Rotation paths and how fast each direction turns (degrees each step):
Each turn is a multiple of 5 degrees from 10 to 175, or 0.
Each row of a path follows its step; steps can be skipped.

step 3: [-2,0,5,-1,-6,-10,16,-1,-13,5,2,1,2,-1,4,12,-4,-26,7,-9,11,0,1,-16,2,-5,-18,9,-4,-7,-17,9,3,5,-4,19,-13,5,0,-22,-10,-5,-3,2,4,6,16,10,-17,-9,-13,11,-4,-3,-14,8,10,6,12,3,-4]
step 6: [13,-14,-6,5,17,-14,15,-6,-3,-3,0,15,-11,1,-3,-7,1,12,-3,-6,-14,10,1,-17,-10,0,8,-5,-2,12,-2,10,-11,-9,-3,1,12,-7,2,-7,5,-20,-8,-10,-1,22,11,15,-18,4,3,0,-2,13,8,1,3,7,-14,-9,1]
step 7: [6,17,7,-3,26,-19,21,-1,3,-5,4,-5,-1,5,6,-6,-2,5,5,-3,-1,2,10,7,-9,0,0,8,-1,12,-16,-6,0,-5,4,-11,4,0,19,-6,-23,0,12,-8,-5,0,14,7,-9,-2,-8,-8,-23,16,-4,-1,-9,12,4,-8,1]
step 13: [7,-19,-1,12,-14,1,0,9,-6,-3,15,3,-8,13,-6,-3,4,-9,-9,-3,-12,-4,-8,3,-1,-2,11,18,2,10,-16,5,-7,-22,-11,-3,-1,12,-8,-5,20,4,-10,3,-1,-10,-19,10,2,-8,12,4,-6,-6,8,16,-11,-3,4,12,7]
step 18: [-3,0,11,10,20,-8,-6,-14,5,-15,-2,7,7,-4,6,13,17,-5,2,-3,8,17,-1,-12,-1,7,-5,4,-4,5,-6,-2,-3,-20,5,9,-6,-17,6,-13,4,-1,23,-16,-12,12,1,4,16,-8,11,-10,-6,5,5,3,11,-9,11,5,-10]
step 27: [-19,9,-5,-10,0,-11,-8,9,6,-8,-3,9,-5,-10,2,7,-5,-3,-2,11,-9,27,-1,-2,-8,6,-2,7,4,10,14,10,9,-7,-6,-8,8,-11,9,20,-15,-8,-26,-5,9,21,1,7,-7,5,-6,3,-12,-1,10,-6,0,-3,4,10,2]
step 28: [-5,1,-1,4,0,2,-9,9,3,-3,3,-15,9,7,1,-16,-1,-11,5,0,-9,8,-11,9,14,11,-16,21,7,6,-3,13,-9,-7,-1,-17,-20,-2,12,3,-19,6,-8,12,2,1,-8,-13,-6,-4,-5,-9,-23,1,1,-13,-1,8,13,6,11]
[2,3,-1,0,4,-1,1,0,1,4,0,5,-2,-2,-1,1,-4,0,3,-1,2,-1,0,0,2,1,2,0,0,0,-1,0,-4,-2,-2,-3,2,-4,1,0,6,-2,2,-4,-2,3,3,2,1,1,2,6,1,-5,2,-4,-1,1,7,-1,-2]
90
[-4,0,1,-1,-2,0,2,1,1,1,0,0,-4,-2,-2,0,-4,1,1,2,2,-4,4,0,0,-4,-5,0,0,3,-4,-2,0,1,1,8,-1,-1,0,1,2,-1,0,2,0,1,-2,1,2,-1,5,1,0,5,-1,0,-3,-3,4,-1,4]
65
[1,6,1,-1,2,-2,2,-1,0,-1,5,-1,0,5,2,0,0,-6,1,1,2,-1,-1,-2,0,-3,-2,0,3,0,-2,-4,-2,-2,-4,1,0,2,1,-3,0,3,2,1,0,-3,-6,-4,-3,4,2,-3,-2,-2,-2,-2,1,0,0,-3,-3]
170
[2,0,2,1,-1,3,-1,2,0,3,1,2,3,2,-3,4,1,3,2,1,3,-2,1,-2,2,2,2,2,3,1,-1,0,-4,-2,1,7,2,-1,-5,-1,-5,0,-6,-4,6,-2,1,3,-3,1,-1,-1,2,-2,1,-1,1,0,-2,1,1]
155
[0,-1,3,0,-3,-5,0,1,0,5,0,-5,1,-1,-1,-4,0,0,-1,-7,1,-2,-3,-4,2,1,-2,3,2,-4,-1,-2,2,1,-6,1,1,2,-1,-2,1,-2,-5,-1,-3,1,1,0,3,0,3,-1,3,-1,-1,1,-3,1,0,5,-1]
40
[-6,-3,-2,3,2,0,3,0,5,1,3,-1,-1,6,-2,-2,1,-2,-1,2,0,-1,3,2,4,2,-2,0,4,2,-1,0,2,1,0,-5,1,0,-2,7,1,-3,-4,-2,3,0,1,1,3,1,-1,-1,-3,-1,0,3,0,4,0,-2,0]
20

step 0: [14,9,5,-6,-1,-20,-6,0,1,7,9,12,1,-11,5,18,5,17,-4,-11,14,-13,1,7,9,-7,-1,-6,13,-12,-6,2,-2,-13,-7,-6,15,-6,3,-9,9,2,2,7,13,10,-8,-9,-2,-9,0,0,7,-11,1,2,3,6,-3,-6,-15]
step 6: [19,-15,-6,5,-12,-10,1,-10,12,4,13,2,2,-1,14,13,-6,11,15,-20,-6,0,7,-6,14,-2,-2,6,4,-7,4,-14,7,-6,1,8,5,-12,6,6,-6,2,-8,-14,14,5,1,3,5,14,11,2,-7,-10,8,7,1,8,-4,4,1]
step 7: [-6,10,4,3,15,5,0,0,-15,14,-3,6,0,1,-3,3,6,-2,-3,-3,5,1,3,-14,-11,20,11,4,2,-2,11,-16,-12,-13,-11,11,-9,-8,-7,10,15,-9,1,-3,11,8,-4,-4,-4,8,1,-4,8,-22,6,5,-12,-8,-4,5,11]
step 22: [4,9,-6,-14,-4,1,12,-5,-5,25,13,0,3,-3,4,-9,4,-5,22,-3,6,-11,3,1,3,15,-12,17,-9,3,-2,6,-7,3,-6,-18,-5,-3,-8,9,-2,-1,-3,-4,6,-5,-6,-6,3,3,-8,11,-11,-11,-15,3,11,12,2,8,-2]
step 24: [0,-8,-3,-9,-16,11,9,-5,-5,1,-2,-6,-3,-4,7,-14,0,11,9,-3,-7,-10,7,-18,1,2,-3,11,-5,0,3,-8,-1,-5,0,2,-6,-19,-4,13,20,9,-2,-13,-4,-2,-18,0,-3,16,2,5,-12,-11,1,0,0,-2,9,23,-4]
step 29: [19,16,0,-4,-6,-5,-12,-9,0,0,7,6,0,-18,19,0,-5,5,6,-2,-8,-13,16,2,5,5,-1,-8,10,-4,3,-9,14,12,5,1,6,-19,2,-2,6,-1,-9,0,4,19,-2,-4,7,-4,12,-3,13,-9,15,0,1,7,-4,6,-2]
step 31: [12,6,4,-4,-15,-7,-1,-7,-13,3,13,16,11,-13,-3,-3,-6,2,-3,-5,-9,-6,-10,13,-1,1,3,-15,10,-9,-15,5,4,-5,15,-16,10,-5,-9,16,-6,4,6,-5,-9,6,-8,-6,13,2,11,12,6,-11,2,4,10,11,7,-3,2]
[-2,-1,2,1,-1,-2,1,-3,-3,1,-1,-1,-5,0,-1,2,-3,0,-2,-5,2,3,4,-4,-1,1,1,4,-3,-2,-1,1,-4,0,1,2,-1,3,-2,0,-5,2,2,4,6,-2,-1,4,3,1,-1,0,1,1,5,-2,2,-1,-4,-2,2]
10
[0,-1,4,-3,-1,6,1,-2,-1,3,-7,-1,0,0,0,2,-4,-3,2,-3,0,-3,-3,0,0,-1,3,3,1,-2,-1,-3,-2,2,0,-3,-4,1,1,-2,1,-2,0,1,-1,2,-1,3,0,0,2,-4,-4,-2,0,0,-6,-4,2,2,-2]
125
[2,-2,-1,-1,-2,3,8,-1,2,2,0,4,-4,-1,1,0,1,-4,0,0,-2,-2,2,5,2,-2,1,0,2,4,-2,0,0,1,0,1,3,2,1,-1,0,-1,-2,-3,-1,-4,2,3,-1,-4,-1,2,2,-4,0,-2,-3,3,-7,1,2]
110
[-3,0,5,4,2,3,-3,2,-1,-1,0,0,-2,-3,-2,-3,0,-1,4,-2,1,1,1,3,0,5,2,3,-1,-3,2,5,5,3,0,0,3,1,-1,-3,2,0,2,-3,4,2,1,-2,-2,0,-1,-5,3,-3,0,4,1,1,-1,1,2]
115
[5,4,1,6,-3,-1,-1,-4,1,1,-3,-4,3,3,4,0,-3,0,4,1,-1,2,-3,0,-1,1,-4,-2,1,-2,-1,-1,4,0,3,0,2,1,-2,-3,-3,2,6,-1,-1,2,3,1,0,-2,1,2,-1,-1,1,-3,-1,1,-3,0,4]
170
[2,1,3,-4,-2,-1,-2,2,5,-2,-3,-3,2,2,1,0,0,-2,0,-2,3,0,0,0,2,1,0,1,-1,2,1,3,-2,-8,0,-3,1,-1,0,-4,-1,0,-2,-1,4,-5,-1,3,-7,2,1,0,1,-4,-4,-2,3,0,0,-1,0]
20

step 0: [2,-23,2,-1,-8,9,-10,10,-20,1,-12,3,20,-6,9,13,10,13,6,-3,-5,2,3,-3,8,-2,-2,-5,-9,-11,-3,-6,2,7,1,12,-3,7,0,3,-1,-12,-3,-6,-11,-10,13,-3,1,11,2,-31,9,-3,-13,-6,-10,8,7,5,-1]
step 7: [18,14,3,6,0,5,-6,6,-2,20,-8,-2,10,-1,-11,11,-11,-1,0,-2,-4,-17,-2,9,-4,20,12,13,5,17,2,-4,8,19,5,2,6,-13,-4,2,12,7,0,-5,-1,6,6,2,1,-1,13,4,4,-1,19,4,2,15,-9,-10,-21]
step 8: [9,1,-3,-1,-4,19,0,-9,1,1,-22,-5,13,-3,-9,2,11,-2,-5,0,-11,9,13,16,-3,5,1,-4,1,7,-3,-5,0,23,17,10,2,16,25,-7,-16,3,2,-3,-10,-12,9,-7,-2,-7,5,13,-1,7,-12,-4,3,3,-3,-5,1]
step 16: [4,6,-4,13,-13,-8,7,0,11,0,-8,9,14,-8,3,16,2,-11,-2,-9,-13,-2,1,6,3,2,-3,3,-11,12,-1,-18,-9,12,-2,-15,-9,-11,7,-8,0,-6,-5,4,-2,-7,8,-11,5,-8,-7,-9,0,5,8,17,-15,30,3,-9,-8]
step 18: [11,-7,-17,-3,-4,11,-4,0,-13,16,21,-13,6,10,7,-11,2,6,4,-3,-14,-9,9,7,13,5,-7,8,2,2,-6,-11,1,20,9,14,-18,11,12,0,18,6,-3,6,-6,-13,15,0,-2,8,-1,-10,5,-6,-1,-6,0,2,-4,-7,4]
step 21: [3,5,9,11,-10,8,5,4,-8,7,13,-8,19,5,8,11,-9,-15,0,-5,-5,7,1,18,5,7,-3,13,8,2,3,-12,13,12,-14,16,-16,-6,6,-17,3,-9,-8,7,-8,-10,0,4,7,1,11,-9,7,-5,-2,-7,10,21,0,3,-1]
step 25: [-1,14,-3,14,-18,5,-3,1,3,-4,-9,15,12,-5,-21,21,3,-9,5,-8,-9,-5,6,20,-2,7,2,1,-14,-12,-1,12,7,9,10,11,1,2,-3,-12,0,-1,-2,-9,0,14,-10,-5,4,6,8,-6,-1,23,4,-2,-2,12,7,-8,-5]
[2,2,-2,-3,1,-4,1,0,2,0,0,-2,0,1,-4,3,2,-2,-3,2,0,1,1,7,0,3,-2,1,0,-1,5,-2,-1,-1,3,-3,1,2,1,3,-3,0,-3,-1,-1,4,-1,0,2,-3,-5,-4,0,4,-1,5,2,-1,-1,-2,-2]
125
[-4,4,-2,-2,3,-2,-1,-1,2,-5,-6,-2,-2,1,-2,-1,-1,-3,3,-1,-2,-2,-5,-2,3,-1,4,-3,0,1,-2,-2,-1,1,2,2,2,0,0,-1,-4,1,-5,4,-2,4,4,1,-2,1,2,4,0,1,3,0,-1,1,0,-2,0]
120
[3,5,5,2,-2,2,0,-2,6,-3,0,2,3,0,-4,2,-4,5,-5,-1,1,2,-1,1,-1,1,-2,1,3,-3,-2,-3,-1,4,0,1,0,-2,0,-2,-1,1,-1,2,1,2,-1,3,-3,-5,-1,0,1,-1,1,-3,-2,3,-1,5,1]
80
[0,-1,0,0,0,-2,-1,-2,-1,3,-2,-3,2,0,1,-1,-2,-2,0,1,-3,2,3,0,0,-2,1,2,7,3,2,-2,1,0,1,-3,1,-8,0,0,-1,-2,1,3,1,1,-2,0,-5,0,-2,-1,5,-4,0,-1,-6,-1,0,-4,-5]
70
[3,-3,-2,2,0,3,3,1,-1,2,3,-3,0,2,-3,6,1,2,3,0,-7,-1,1,0,1,-3,3,0,3,-1,-1,1,2,2,-1,0,1,3,-1,5,0,1,-1,-3,-3,3,-1,2,-2,2,6,0,3,2,-1,1,-1,-2,-1,5,0]
100
